In the data rows, the value 128 means zero.
Here is a table of points, one per row:
[119 139  69 128 128 227 169 166 121 120 134 142 130 113 154 128  79 134
 179 148  95  56 131 127  86 131 133 170 112 129 122  59 134  77 117 199
 140 163 142 128 106 118]
[119  35 176 190  97   0  55  66 174  62 184 147   7  71 102 135  90 116
  86  66 223 227 158 186 155 117 181 109 134 112 115 204 148  70 158  65
 117 155 138  43 119  57]
[173 118 121 171 141 180 142 129 185 135 156 169 138 139 212 136 123 153
 159 182  91 140 193 178 106 150 197 208 113 130 173 154 173  64 114 216
 181 193 142  91 133 167]
[ 76 186 171 139 106  50 100 113 119 131 150 170 201 120  43 174 144 160
 171  90 172 151 106 134 159 120  55 161 190 144 124 124 157 147 175 136
 109 103  51 189  87 147]
[151 114  27  90 102 100  59 169 123 129  90  70 146 144 137  48  99 154
  96 136 118 129 155  91  83 120 160 132 151  56 125  82 166  43 152  23
 118  77 132 102 137 138]
[138 136 194 176  97  74 152  79 188 137 181 227 114  96  99 210 148 155
 155  70 191 127 121 193 204 128 142 143 124 221 115 165  97 115 160 228
 200 196 119 106  89 129]
[ 66 124 131 134 120 110 111 143 109  90 113 112  63 109  61  94 182  85
 199 121 154 147 129 150 114  88  97 114 160  53 114 198  89 174 153   0
  86 112 154 161 147  84]
[ 82 126  76 153 106  55  93  81 192 110 112 168  70  55  55  84  87 124
 129  87 191 162  87 127 167 128 142 122 160 127 122 136  85  69 121 150
 126 198  29 122  64 129]
[150  99  46 126 135 133  75 166 132 131  92 134 123 139 162  58 139 143
 140 147 133 124 173 187 114 111 181 130 186  77 143 116 152  92 185  56
 151 134 162 139 156 123]
[169  76 129  82  97  44  82  99  80 104 139  36 106 176 113  94 156 125
  83  91 123 114 147 159 116  94 157  82 132  89 116 135 173 126 118  42
 120  26 154 133 238 125]
[150 101 120  90  99  47  93 109  86 109 120 103  66 140  95 152 200  65
 153 113  93 113 130 180 152  69 118  65 112  96 101 164 102 179 146   0
 123  69 180 134 189  86]
[ 77 184 121 169 130 139 187 141 142 206  76 165 141 100 144 116 130 157
 197 170 139 176 122  93 130 148 100 154 177  78 141 116 111 165 172  79
 103 170 165 212  85 118]
[167  79 110  94 166 153 112 153  82  97 143  21 200 167 163 133  97  95
  35  96 123 129 167  40 118 190 134  65  61 199 131 123 135 131  87 161
 106  55  84  91 195 184]
[136 143 163 132 122 115 170 100 110 112 120 120  69 148 137 199 193  91
 160 110  64  64 102 146 102  95 115 116  74 170 127 142  89 170 140 131
 125 120 198  66 132  91]
[215  68  84  88 118 213 141 151 141  97 123 135  71 146 174  89  56 124
 109 118  77  60 151 149 113 146 146 142  37 134 154  64 174  39  54 233
 146 132  96 124 150 138]
[127 163 160 122 167 217 147 146 116 162  85 115 158 105 182 118 180 120
 111 153 119  81 115 124 110 125  94 141 139 113 117 104 121 190  96 178
 134 108 180 167 124 116]
[158 145 133  77 116 139 127 109 133 143 124  41 136 149 131 141 169 122
 157  95  77  36 106  72 103 135 133 102  82 153 110 116 120 154  88 141
 102  90 121 117 214 153]
[ 73 177 135 162 224 228 149 189 159 139 174  99 138  94 173  95 166 141
 161 180 154 181 138 105  55 146 126 183 181 145 127 160 132 159 155 189
 134 142 132 120 110 111]
[117 164  89 124 108 128 159 190 111 210  65 159 157 180 147 111 158 167
 171 182 157 161 148 143 175 171 167 150 213  55 162 116 135 160 203  32
 131 117 205 248 140 177]
[104 116 179 134  80  71 115  84 153  99 181 181 135  74 140 188 167 140
 107  65 160 104 100 148 150  91 116 149  91 191 112 134 113 110 126 199
 148 154 130  85  82 129]
[101 101  63 141  97 101 126 111 165 112 102 135  69  71  86  77  81 115
 101 115 145 141 111  91 151 133 127 129 130 109  98 120 104  53 112 101
  85 215  69 152  31 118]
[131 126 119 112 168 178 140 113 149 102 113 103  97 122 174 127 186 126
 152 180 102 109 120  89 106 145 132 156 122 127 124 125 112 146 164 173
 132 134 159 130 136 112]
[130 143 134 110 149 132 144 128 109 143  86 113 138 143 140 145 188  98
 134 134 125  92 117 141 146 107 119 108 142  92 127 119 105 206 166  81
 107  79 199 144 174 140]
[144  53 118 111  44  75  97 101  77  53  98 124  44 164  88  85 131 105
 120 127 112 117 118 207 125  83 125 107  90  22 130 114 154  77 118  90
 147  42 131 143 174  80]
[ 65 113 102 158 120  56  75 153 171 103  93 153 124  43  26  54  92 149
  88  62 243 187 105 170 170 113  99 116 197 108 115 123 119  97 151 104
 111 125  39 204  46 137]
[175  77  86 112 100 108  67 142 119  80 144  99  83 182 162  50 101 139
  68 131 122 125 154 184 105 104 179 118 126  62 137 115 186  72 146  72
 130  51 106 160 201 159]
[149 124 128 120  99  54 121  93 152  99 178  98  93 159 153 146 223 101
 132  65  72 123 138 135 139  79 150  84  80 147 122 194 141 145 154  61
 123 131 184  56 195 117]
[165  65 157 139 113 142 104  86 128  72 182 109 109 199 127 118  74 158
   0  78 119 122 150 107 121 169 190 122  53 120 148 106 141  85  76 240
 145 107 135  81 161 105]
[143 136 120 139 162 171 138 121 165 123 132 144 127 138 205 146 197 137
 145 222 135 125 138 134 116 144 157 181 109 145 164 139 159 141 164 166
 179 180 180 123 161 138]
[194 152 200  95 154 145 125 109  56 162 161  52 182 192  77 212  71  52
  23 120 125  60  95 104 160 111 112   6  74 198  95 166  91 248  59 129
 144  83 137  92 132  81]
[108 108 113 127 121 130 142  64 176 129 100 166 149 113 207 154 168 126
 122 185  46 122 132 117 117 169 171 160 107 128 171 114 138  92 141 117
 161 206 157 106  46 176]
[ 77 120 116 101 112 106  92 135  74 110  56  94  58 120 109 100 169  84
 123 127 115 115 105 134 124  72  96  90 151  52 103 118  80 156 173   0
 115  64 144 133 142  87]
[126 205 110 140 197 231 177 224 149 175 152 165 197  99 130 116  66 198
 180 163 136 166 137  90  47 165 135 184 178 133 113  90 151 120 119 204
 129 157 131 140 104 142]
[151  86 109 121 128 165 116  93 133 101 147 133 111 141 161  71  67 130
  85 149  76  83 128 123  76 150 140 155  81 137 132  93 151  40  63 188
 138 127 100  50 122 124]
[136 231 196 156 163 201 219 135 123 201 139 140 140 118  50 206  99  92
 221 194 145 125  83 166 120 107  61 115 184 169  92 148  74 236  68 129
 107 185  78 180 117  87]
[122  50 147 139  53  45  75  96  84  82 147 100  96 148 127  64 118 169
  52 102  97 169 140 210  77 115 157 116 115  13 165 115 166  46 130  91
 115  54 125 103 162 115]
[ 77 121  85 148 154  81  54 169  95  81 116  44  48  73 146  67 192 110
 103 140 134 190 134 131  82 112 125 119 160  72 114 160 134 175 212  11
 100  93 146 119 149 112]
[ 99 169 141 153 144 150 150 148 175 139 116 200 144  86  70  91  92 178
 152 116 206 164 123 117 166 178 132 190 170 187 130 122 111 128 105 247
 134 212  30 196  80 165]
[140 131 176  81 194 228 172 196  33 180 115 109 208 113 140 162  64  93
  97 112 145 112 149 113 129 159  25  23 100 162  95 112  87 192  38 151
  93  81  73 132 107 137]
[ 76 127 109 125 115  29  84 139 139  83  99 192 173  74  77  90 119 146
  69  45 219 157  92 214 193  92  94 134 154  94 135 109 153 110 170  93
 126 112  64 188  34 111]
[107  61  72 141  98  50  86  58 150 109 124 126  71  88 135 101 120 116
  71  83 111 169 122  74 109 121 169 140 118  99 149 132 117  79 117  76
 108 188  97  74  32 114]
[ 94  95 101 151 134 106 125  92 181 129 128 173 182  65 199 154 170 132
  91 117  84 126 103 115 110 138 156 154 125 149 158 146 125 110 112 156
 132 202 116  86  57 131]
[156  81 114 156 132 171 142  75 197  89 153 176  60  77 185  87 127 130
 157 152  79 128 141 167 101 159 185 211  77 120 175 139 160  23 101 195
 154 219 106  99 122 112]
[187 119 150  85 138 186 172 147  76 137 122  73 162 137 116 178 103 106
  92  80 141  72 148 101 180 142 100  61  78 174 125 140 108 165  69 171
 121  85 121 108 173 149]
[ 61 150 174 116  77  47  97  58 127 112 145 196 202 105  85 172 118 147
 110  63 157  98  87 122 162  97  70 154 102 187  87 118 120 143 134 211
 114  96  93 107  59 111]
[183 143 253 133 105 104 152  92 133 142 199 131 112 172  73 236 136  84
 181 144 112 113 106 137 149  76  84  68  95 230 100 205  97 220 133 116
 127 163 134  36 166  95]
[ 87 133 169 136 108   0  97 136 131 139 171 179 219 144 103 162 196 203
  98  87 207 203 143 177 193 100 112 149 197 148 124 182 173 134 223  54
 118  71 123 170 138 164]
[129 108 105 181 155 132 108  85 191  97 175 123  51  84 164  93 100 135
  95 134 105 170 154 104 100 162 196 189 103 146 161 146 115  53  96 194
  96 240 111  85 105 105]
[175 130 140 123 113 124  91  85 163  84 136 160  53  72  70 145 134  88
 116  28 164  80  79 177 170  96 142  87  78 182 105 174  69  93  64 241
 176 172  94  83 113  69]
[185  95 171 177 102 114 104  63 179  51 203 144  73 131 117 138 123 151
  61  85 179 171 156 113 168 165 206 109  71 173 168 163 136  77  93 243
 148 165 155  45 159  92]
[164 141 134 125 133 166 168 132 172 151 111 150 143 241 198 160 207 156
 171 220 106 115 144 111 175 165 173 159 120 142 164 124 162 144 161 193
 181 163 185 146 189 161]
[178 217 213 103 132 187 197 138  80 224 139 112 190 165 104 207  43  72
 109 194 114  87  81 128 155 122  87  59 143 177 103 166  61 255  74 114
 125 121 118 158 107 112]
[188  71  99  85 174 155 121 205  48 140  80  90 191 152 110 119 105  96
  59  65 129 102 188 101 160 194 103  48  94 130 159 117 172 118  73 123
 121  58 105 153 205 190]
[114  93  13  86 104 172 167 218  77 173  97 158 201 130 126 120   0 193
 174 114  97 152 179  91 119 173  95 194 141  92 134   0 168  21 103 139
 112 117 142 176  93 214]
[116 113  72 128 120 104 151 119 113 127  57 126  91 170 156 109 166 135
 160 168  67 101 109 103 165 137 136 133 142  80 141  85 121 134 159  87
 151 117 174 170 135 150]
[ 97 191 182 148 179 220 164 134 127 154 132 130 108 160 118 171 148 122
 236 202 157 147 112 119 125 128  93 147 159 161 146 165 116 200 139 161
 157 172 131 171 150 114]
[ 62 140  71 130 115 134 128 174 112 179  70 156 142  64  75  51  43 147
 178 122 135 190 118 127  99 107 113 147 215  68 108  65 117  84 135  25
  78 135 129 159  53 112]
[116 136  62 146 160 149  99 173 139 151 137  94 162 153 200  80 139 149
 122 155 133 152 143  93 101 151 167 162 160  87 131 116 177 111 176 134
 155 120 162 123 125 159]
[141 149 222 165 118  70 120  84 172 108 219 176 182 149 160 246 198 144
 129  87 151 122 145 161 164 114 138 141 104 255 132 202 169 163 162 151
 134 110 173  44 130 133]
[157 151 175 128  95  47 118 126 104 172 139  98 128 178  80 159 132  87
 163 126 134 171 134 139 151  86  98  73 184 138 129 189 119 201 147   0
 102  98 115 149 181 129]
[135 211 202 133 186 187 168 152 124 233 192 103 232 162 117 171  96 129
 134 214 122 156 124  80 113 139  94 113 184 192 127 140 119 215 133 125
 120 118 103 143 143 137]
[ 56 236 170 131 113 162 222 137  70 224  33 165 116  95  19 144  59 110
 236 175 115 132  47 129 157  99  41 118 212  62  78 109   5 221 101  71
  76 169 105 255  47 117]
[179 131 132 120 156 205 177 188 135 107 138 108 140 174 169 118 115 122
 177 136 107  55 152  74 128 158 119 141 101 144 148  84 149 115  95 162
 120 112 113 162 198 197]
[ 70 170 138 141 146 212 179 134 138 130  99 120 110 119 142 107 152 120
 190 167 119 139  96 110  92 144 111 161 123 133 135 129 102 170 148 157
 131 156 140 156  89 128]
[144 142  89  85 184 220 174 202  83 171 102 174 255 156 181 141  89 192
 151 137 109 123 171  88 115 173 109 168 103 126 112   9 184  90 108 204
 149  83 157 141 137 183]
[ 69 118 116 107 142 120  94  99 103  87 111  51 102 114 151 143 178 103
  82 156  68 109  95  34  42  95  93 103  70 134  89 130  86 140 158 122
  88  79 143  42 132 104]
[149 121  71 104 112 113  98 130 120 108 126  97 122 155 143  80 128 131
 108 177 104 107 149  94  96 124 168 137 129  94 124  89 167  95 112 122
 159  96 129 127 170 130]
Along one direction, these points spread out more than along any other. Take the direction at right angles to it along which they spread out most. Go by this last direction. Where along it does each point below lie, from 0 to 99? 50 is the average, and the first point above lies past it. One standard deviation of the points above along it is 16.
[138 136 194 176  97  74 152  79 188 137 181 227 114  96  99 210 148 155
 155  70 191 127 121 193 204 128 142 143 124 221 115 165  97 115 160 228
 200 196 119 106  89 129] 55
[169  76 129  82  97  44  82  99  80 104 139  36 106 176 113  94 156 125
  83  91 123 114 147 159 116  94 157  82 132  89 116 135 173 126 118  42
 120  26 154 133 238 125] 38
[156  81 114 156 132 171 142  75 197  89 153 176  60  77 185  87 127 130
 157 152  79 128 141 167 101 159 185 211  77 120 175 139 160  23 101 195
 154 219 106  99 122 112] 80
[144 142  89  85 184 220 174 202  83 171 102 174 255 156 181 141  89 192
 151 137 109 123 171  88 115 173 109 168 103 126 112   9 184  90 108 204
 149  83 157 141 137 183] 72
[143 136 120 139 162 171 138 121 165 123 132 144 127 138 205 146 197 137
 145 222 135 125 138 134 116 144 157 181 109 145 164 139 159 141 164 166
 179 180 180 123 161 138] 65
[ 77 121  85 148 154  81  54 169  95  81 116  44  48  73 146  67 192 110
 103 140 134 190 134 131  82 112 125 119 160  72 114 160 134 175 212  11
 100  93 146 119 149 112] 29
[141 149 222 165 118  70 120  84 172 108 219 176 182 149 160 246 198 144
 129  87 151 122 145 161 164 114 138 141 104 255 132 202 169 163 162 151
 134 110 173  44 130 133] 53
[173 118 121 171 141 180 142 129 185 135 156 169 138 139 212 136 123 153
 159 182  91 140 193 178 106 150 197 208 113 130 173 154 173  64 114 216
 181 193 142  91 133 167] 80
[ 65 113 102 158 120  56  75 153 171 103  93 153 124  43  26  54  92 149
  88  62 243 187 105 170 170 113  99 116 197 108 115 123 119  97 151 104
 111 125  39 204  46 137] 31
[130 143 134 110 149 132 144 128 109 143  86 113 138 143 140 145 188  98
 134 134 125  92 117 141 146 107 119 108 142  92 127 119 105 206 166  81
 107  79 199 144 174 140] 36
[164 141 134 125 133 166 168 132 172 151 111 150 143 241 198 160 207 156
 171 220 106 115 144 111 175 165 173 159 120 142 164 124 162 144 161 193
 181 163 185 146 189 161] 66
[ 66 124 131 134 120 110 111 143 109  90 113 112  63 109  61  94 182  85
 199 121 154 147 129 150 114  88  97 114 160  53 114 198  89 174 153   0
  86 112 154 161 147  84] 20
[ 76 127 109 125 115  29  84 139 139  83  99 192 173  74  77  90 119 146
  69  45 219 157  92 214 193  92  94 134 154  94 135 109 153 110 170  93
 126 112  64 188  34 111] 31
[151 114  27  90 102 100  59 169 123 129  90  70 146 144 137  48  99 154
  96 136 118 129 155  91  83 120 160 132 151  56 125  82 166  43 152  23
 118  77 132 102 137 138] 49
[187 119 150  85 138 186 172 147  76 137 122  73 162 137 116 178 103 106
  92  80 141  72 148 101 180 142 100  61  78 174 125 140 108 165  69 171
 121  85 121 108 173 149] 55
